In the data rows, the value 50 means zero.
Some points:
tensor([81., 49., 67., 67., 45., 75., 56., 82., 65., 83., 71., 49., 70., 67., 58., 82., 56., 51., 62., 45., 70., 61., 61., 53.])
tensor([51., 84., 50., 52., 61., 73., 60., 59., 39., 51., 59., 74., 54., 78., 79., 65., 51., 68., 65., 80., 73., 76., 76., 57.])
tensor([40., 75., 52., 73., 77., 65., 54., 56., 76., 49., 77., 72., 44., 57., 49., 78., 70., 54., 48., 66., 61., 52., 73., 68.])
tensor([63., 63., 83., 53., 60., 51., 80., 71., 64., 65., 80., 82., 63., 59., 74., 46., 52., 88., 79., 55., 78., 77., 73., 76.])
tensor([66., 79., 73., 82., 44., 64., 71., 47., 59., 48., 88., 61., 53., 41., 56., 50., 58., 82., 55., 49., 48., 81., 54., 43.])
tensor([75., 65., 47., 83., 82., 57., 75., 77., 68., 58., 65., 80., 56., 68., 43., 75., 54., 66., 38., 62., 69., 60., 76., 75.])
tensor([77., 56., 51., 72., 70., 76., 51., 43., 52., 51., 47., 75., 74., 47., 51., 73., 75., 64., 69., 45., 60., 65., 62., 46.])
tensor([51., 51., 62., 67., 48., 59., 74., 62., 74., 57., 79., 52., 53., 77., 49., 42., 85., 70., 68., 52., 68., 71., 71., 76.])
tensor([83., 78., 46., 48., 43., 42., 75., 60., 74., 75., 54., 58., 66., 47., 50., 57., 58., 65., 79., 45., 47., 75., 52., 57.])
tensor([79., 57., 77., 70., 76., 57., 64., 56., 54., 45., 64., 48., 77., 53., 74., 53., 63., 54., 67., 56., 62., 68., 79., 68.])
tensor([58., 64., 46., 71., 71., 67., 54., 86., 78., 88., 69., 49., 58., 75., 42., 46., 58., 51., 45., 61., 64., 47., 67., 51.])
tensor([79., 51., 52., 74., 51., 57., 76., 69., 64., 46., 82., 48., 57., 78., 45., 72., 80., 75., 60., 82., 51., 52., 66., 54.])
tensor([50., 80., 66., 56., 68., 70., 78., 60., 55., 68., 65., 56., 51., 67., 53., 43., 55., 47., 71., 53., 49., 43., 44., 78.])
tensor([53., 69., 44., 58., 51., 68., 58., 55., 45., 81., 68., 44., 65., 81., 57., 47., 67., 84., 65., 66., 61., 58., 55., 59.])
tensor([72., 82., 81., 66., 66., 55., 78., 44., 77., 69., 49., 50., 75., 54., 59., 47., 54., 79., 54., 64., 46., 59., 63., 82.])
tensor([62., 79., 79., 42., 72., 55., 72., 67., 58., 60., 49., 79., 78., 63., 47., 82., 61., 76., 82., 46., 72., 66., 41., 46.])
tensor([55., 64., 79., 67., 76., 59., 74., 58., 58., 46., 54., 76., 53., 54., 59., 41., 49., 61., 79., 72., 57., 56., 42., 69.])
tensor([79., 83., 76., 72., 74., 52., 68., 67., 59., 77., 76., 66., 75., 76., 43., 80., 57., 59., 74., 66., 72., 48., 67., 72.])
tensor([54., 58., 51., 52., 51., 74., 51., 66., 52., 53., 67., 44., 69., 51., 79., 57., 66., 59., 61., 54., 63., 68., 39., 60.])
tensor([42., 79., 62., 77., 48., 85., 63., 55., 59., 53., 52., 68., 73., 51., 58., 47., 81., 48., 53., 52., 54., 47., 58., 53.])
tensor([71., 60., 85., 70., 46., 77., 64., 43., 80., 61., 58., 44., 77., 51., 47., 74., 65., 55., 62., 65., 65., 67., 47., 58.])
tensor([71., 66., 68., 77., 44., 74., 78., 45., 54., 66., 58., 62., 56., 43., 64., 72., 78., 62., 46., 71., 67., 55., 52., 70.])
tensor([60., 55., 55., 60., 79., 49., 76., 61., 56., 67., 58., 59., 42., 44., 43., 45., 51., 57., 72., 55., 45., 62., 56., 59.])
tensor([68., 48., 57., 54., 84., 80., 73., 65., 78., 85., 56., 55., 46., 76., 52., 73., 64., 67., 51., 60., 80., 55., 53., 55.])
tensor([80., 54., 78., 64., 60., 68., 72., 75., 64., 49., 85., 54., 65., 49., 56., 64., 60., 72., 44., 53., 60., 51., 82., 71.])
tensor([56., 70., 49., 48., 64., 55., 57., 78., 79., 64., 72., 80., 73., 45., 65., 74., 76., 74., 69., 59., 78., 76., 62., 82.])
tensor([79., 73., 67., 66., 54., 53., 43., 75., 76., 46., 59., 80., 54., 62., 46., 64., 81., 64., 56., 77., 75., 52., 59., 51.])
tensor([62., 77., 49., 54., 49., 73., 71., 67., 84., 58., 45., 48., 56., 73., 67., 80., 51., 75., 69., 72., 54., 44., 72., 62.])
tensor([72., 63., 49., 79., 61., 52., 47., 55., 61., 48., 66., 69., 62., 77., 63., 49., 74., 47., 47., 42., 72., 67., 41., 66.])
tensor([51., 47., 77., 46., 66., 53., 75., 75., 68., 51., 43., 43., 53., 64., 49., 64., 67., 77., 68., 63., 61., 66., 83., 56.])
tensor([67., 58., 55., 48., 72., 57., 58., 40., 66., 70., 51., 58., 71., 60., 78., 61., 43., 65., 71., 67., 58., 75., 84., 57.])
tensor([50., 73., 67., 73., 75., 52., 46., 49., 68., 52., 59., 56., 45., 76., 91., 81., 78., 65., 58., 49., 46., 55., 45., 76.])
tensor([39., 55., 60., 60., 55., 42., 81., 71., 50., 40., 52., 66., 69., 74., 58., 67., 51., 42., 55., 60., 45., 60., 72., 69.])
tensor([62., 77., 63., 77., 82., 49., 64., 63., 63., 67., 49., 69., 65., 85., 59., 72., 78., 58., 65., 67., 53., 45., 68., 53.])
tensor([59., 41., 67., 73., 81., 60., 58., 39., 52., 46., 72., 66., 75., 66., 69., 83., 60., 81., 79., 66., 63., 69., 80., 56.])
tensor([47., 44., 45., 48., 62., 70., 76., 75., 70., 45., 79., 74., 76., 77., 45., 73., 51., 56., 82., 68., 41., 51., 63., 49.])
tensor([53., 70., 60., 73., 76., 56., 46., 52., 79., 47., 47., 42., 63., 38., 44., 75., 72., 66., 60., 69., 59., 61., 55., 54.])
tensor([61., 59., 42., 78., 52., 47., 79., 86., 44., 78., 41., 77., 54., 52., 75., 59., 82., 69., 60., 81., 72., 76., 40., 63.])
tensor([44., 55., 78., 79., 50., 57., 53., 72., 71., 58., 51., 48., 80., 54., 82., 65., 40., 62., 70., 45., 68., 56., 63., 72.])
tensor([65., 74., 74., 46., 79., 62., 40., 57., 46., 74., 67., 81., 59., 58., 65., 48., 72., 64., 38., 73., 53., 46., 72., 78.])
tensor([61., 45., 59., 55., 54., 50., 59., 56., 68., 75., 54., 64., 80., 55., 74., 59., 42., 77., 45., 76., 76., 47., 59., 72.])
tensor([60., 60., 68., 71., 56., 76., 71., 43., 61., 65., 56., 80., 62., 60., 64., 47., 45., 66., 77., 58., 92., 36., 50., 40.])
tensor([47., 62., 77., 50., 74., 48., 67., 60., 61., 67., 51., 61., 58., 80., 46., 66., 54., 72., 55., 83., 48., 87., 51., 69.])
tensor([81., 53., 57., 46., 45., 55., 44., 56., 48., 71., 60., 56., 42., 62., 58., 50., 55., 75., 72., 45., 72., 78., 78., 76.])
tensor([50., 79., 74., 51., 72., 55., 46., 56., 56., 78., 51., 61., 52., 50., 53., 52., 74., 76., 76., 60., 49., 64., 54., 51.])
tensor([74., 80., 64., 54., 49., 53., 65., 77., 41., 76., 48., 49., 63., 60., 75., 64., 76., 63., 83., 76., 66., 50., 84., 46.])
tensor([69., 52., 72., 47., 41., 70., 68., 53., 44., 66., 54., 67., 74., 46., 43., 56., 40., 49., 40., 81., 55., 59., 51., 47.])
tensor([58., 62., 77., 75., 75., 47., 70., 62., 54., 56., 61., 72., 43., 72., 76., 80., 41., 54., 66., 68., 48., 58., 53., 49.])
tensor([66., 68., 55., 49., 72., 59., 74., 71., 57., 68., 73., 73., 47., 67., 65., 74., 58., 51., 75., 44., 78., 76., 77., 69.])
tensor([77., 66., 57., 86., 55., 70., 46., 69., 70., 51., 49., 44., 58., 60., 57., 59., 38., 74., 48., 74., 64., 80., 68., 67.])
tensor([56., 56., 79., 63., 68., 48., 66., 74., 61., 77., 83., 77., 66., 45., 72., 42., 72., 50., 69., 74., 47., 64., 71., 52.])
tensor([55., 58., 76., 83., 79., 79., 67., 53., 69., 85., 70., 80., 78., 58., 54., 76., 71., 54., 82., 58., 44., 83., 53., 49.])
tensor([64., 47., 50., 67., 51., 52., 61., 53., 81., 40., 74., 48., 46., 63., 82., 58., 78., 61., 70., 60., 64., 51., 56., 79.])
tensor([41., 73., 71., 55., 79., 42., 79., 68., 44., 62., 70., 64., 48., 44., 69., 80., 66., 77., 43., 50., 63., 64., 62., 51.])
tensor([80., 53., 47., 62., 57., 47., 75., 45., 74., 75., 47., 69., 48., 69., 71., 50., 56., 43., 77., 76., 57., 43., 79., 63.])
tensor([56., 50., 71., 72., 51., 77., 56., 56., 66., 57., 78., 74., 62., 84., 51., 75., 72., 60., 60., 60., 58., 64., 40., 83.])
tensor([70., 51., 67., 79., 72., 80., 66., 83., 43., 44., 76., 52., 54., 53., 81., 64., 59., 57., 78., 63., 76., 42., 71., 66.])
tensor([81., 86., 74., 64., 73., 81., 47., 72., 60., 62., 73., 56., 58., 71., 81., 78., 46., 44., 50., 67., 69., 78., 46., 54.])
tensor([60., 77., 49., 45., 74., 67., 55., 82., 77., 52., 57., 45., 78., 59., 66., 67., 61., 46., 80., 74., 79., 77., 65., 80.])
tensor([70., 47., 56., 71., 76., 85., 66., 74., 78., 76., 58., 85., 81., 64., 77., 53., 61., 48., 62., 42., 57., 71., 72., 78.])
tensor([73., 62., 61., 51., 70., 60., 49., 68., 46., 63., 46., 78., 79., 62., 56., 70., 66., 86., 82., 62., 46., 49., 65., 75.])
tensor([81., 49., 43., 66., 60., 64., 77., 58., 68., 65., 74., 66., 64., 65., 79., 71., 80., 49., 67., 88., 76., 81., 48., 75.])
tensor([77., 45., 68., 62., 65., 66., 47., 66., 79., 51., 74., 60., 39., 62., 61., 51., 76., 71., 76., 78., 79., 72., 77., 42.])
tensor([60., 52., 49., 47., 65., 41., 45., 59., 58., 44., 69., 76., 77., 66., 54., 57., 52., 55., 57., 72., 60., 45., 44., 73.])
tensor([77., 53., 68., 82., 57., 38., 41., 77., 38., 68., 71., 54., 83., 60., 53., 72., 64., 44., 75., 64., 61., 77., 58., 61.])
tensor([62., 78., 71., 65., 50., 54., 64., 46., 54., 82., 70., 47., 89., 80., 63., 55., 78., 58., 71., 46., 58., 60., 79., 81.])
tensor([52., 77., 52., 72., 60., 63., 41., 70., 47., 76., 59., 75., 49., 68., 64., 58., 49., 80., 67., 82., 45., 69., 76., 75.])
tensor([79., 64., 61., 48., 80., 59., 74., 79., 51., 55., 59., 49., 68., 78., 75., 49., 67., 72., 59., 72., 48., 43., 40., 72.])
tensor([46., 51., 65., 78., 44., 75., 63., 75., 70., 85., 59., 46., 44., 80., 55., 70., 67., 68., 62., 52., 69., 70., 72., 76.])
tensor([70., 72., 76., 55., 68., 55., 83., 61., 54., 59., 58., 74., 69., 68., 57., 44., 58., 43., 66., 73., 86., 80., 64., 72.])
tensor([83., 76., 48., 48., 59., 68., 45., 57., 73., 56., 77., 84., 50., 71., 65., 62., 42., 42., 56., 49., 61., 74., 74., 73.])
tensor([46., 64., 73., 66., 55., 59., 56., 63., 75., 76., 56., 69., 71., 51., 67., 68., 69., 51., 58., 83., 55., 74., 51., 47.])
tensor([44., 44., 74., 66., 52., 70., 53., 50., 68., 71., 75., 83., 74., 50., 74., 72., 50., 66., 72., 73., 76., 51., 77., 79.])
tensor([45., 82., 81., 59., 43., 61., 54., 62., 62., 50., 45., 73., 68., 78., 72., 60., 53., 62., 51., 77., 80., 60., 82., 58.])
tensor([67., 81., 65., 65., 77., 86., 60., 68., 50., 61., 74., 63., 46., 59., 41., 54., 60., 66., 72., 64., 81., 74., 64., 81.])
tensor([77., 74., 55., 53., 62., 71., 81., 43., 67., 60., 54., 62., 74., 58., 77., 53., 84., 62., 44., 54., 69., 72., 67., 77.])
tensor([42., 82., 39., 48., 51., 78., 84., 60., 59., 57., 81., 64., 58., 54., 62., 81., 47., 58., 64., 47., 73., 78., 73., 75.])
These points spread out most along one direction. Take the direction at right angles to it along which they spread out most. Go by this last direction. How many in every 100 of the points above lie lower along it than each point below? Round to a whole number. More than half of the points above lie lower than the first one.
tensor([48., 58., 64., 75., 55., 67., 46., 53., 67., 57., 72., 53., 51., 81., 51., 65., 43., 48., 62., 49., 77., 65., 53., 55.]) -> 87
tensor([59., 53., 72., 42., 60., 46., 39., 47., 71., 83., 78., 50., 52., 43., 77., 77., 78., 43., 68., 58., 77., 46., 58., 56.]) -> 73
tensor([82., 64., 69., 55., 57., 60., 74., 50., 49., 72., 72., 64., 66., 73., 72., 68., 79., 50., 51., 71., 44., 50., 62., 63.]) -> 68
tensor([64., 70., 71., 63., 47., 75., 46., 83., 74., 49., 46., 75., 79., 47., 50., 63., 77., 75., 48., 61., 71., 58., 71., 51.]) -> 81
tensor([77., 69., 50., 71., 77., 77., 67., 43., 76., 61., 62., 51., 65., 79., 74., 78., 61., 73., 51., 74., 52., 66., 67., 43.]) -> 82
tensor([67., 73., 43., 65., 68., 50., 66., 75., 78., 76., 73., 53., 85., 64., 74., 57., 56., 75., 42., 45., 73., 49., 60., 42.]) -> 65
tensor([47., 51., 61., 68., 54., 74., 75., 76., 77., 60., 80., 63., 71., 70., 76., 77., 74., 82., 60., 85., 76., 48., 57., 48.]) -> 79
tensor([57., 55., 49., 66., 74., 56., 66., 47., 53., 58., 38., 74., 50., 58., 51., 52., 77., 62., 61., 50., 77., 78., 64., 61.]) -> 48
tensor([66., 49., 63., 52., 82., 53., 79., 79., 66., 66., 57., 62., 64., 43., 74., 61., 46., 48., 74., 74., 62., 71., 69., 63.]) -> 8
tensor([71., 63., 47., 62., 59., 77., 47., 72., 75., 45., 65., 70., 63., 77., 59., 63., 75., 80., 60., 47., 45., 72., 78., 53.]) -> 71
tensor([56., 47., 85., 48., 48., 76., 57., 85., 80., 56., 50., 68., 75., 70., 80., 40., 74., 48., 50., 57., 47., 77., 71., 48.]) -> 62
tensor([51., 44., 68., 54., 84., 71., 55., 50., 56., 70., 68., 51., 71., 82., 70., 50., 58., 85., 41., 54., 83., 80., 49., 46.]) -> 60
tensor([41., 49., 46., 62., 71., 76., 50., 48., 53., 76., 70., 43., 77., 47., 64., 46., 66., 46., 75., 85., 50., 65., 64., 56.]) -> 73
tensor([59., 52., 50., 80., 50., 63., 63., 65., 68., 81., 62., 61., 45., 66., 74., 57., 52., 83., 54., 49., 54., 46., 57., 65.]) -> 74
tensor([73., 48., 83., 45., 57., 81., 77., 76., 47., 77., 41., 60., 43., 59., 79., 83., 71., 55., 59., 47., 49., 65., 57., 79.]) -> 38
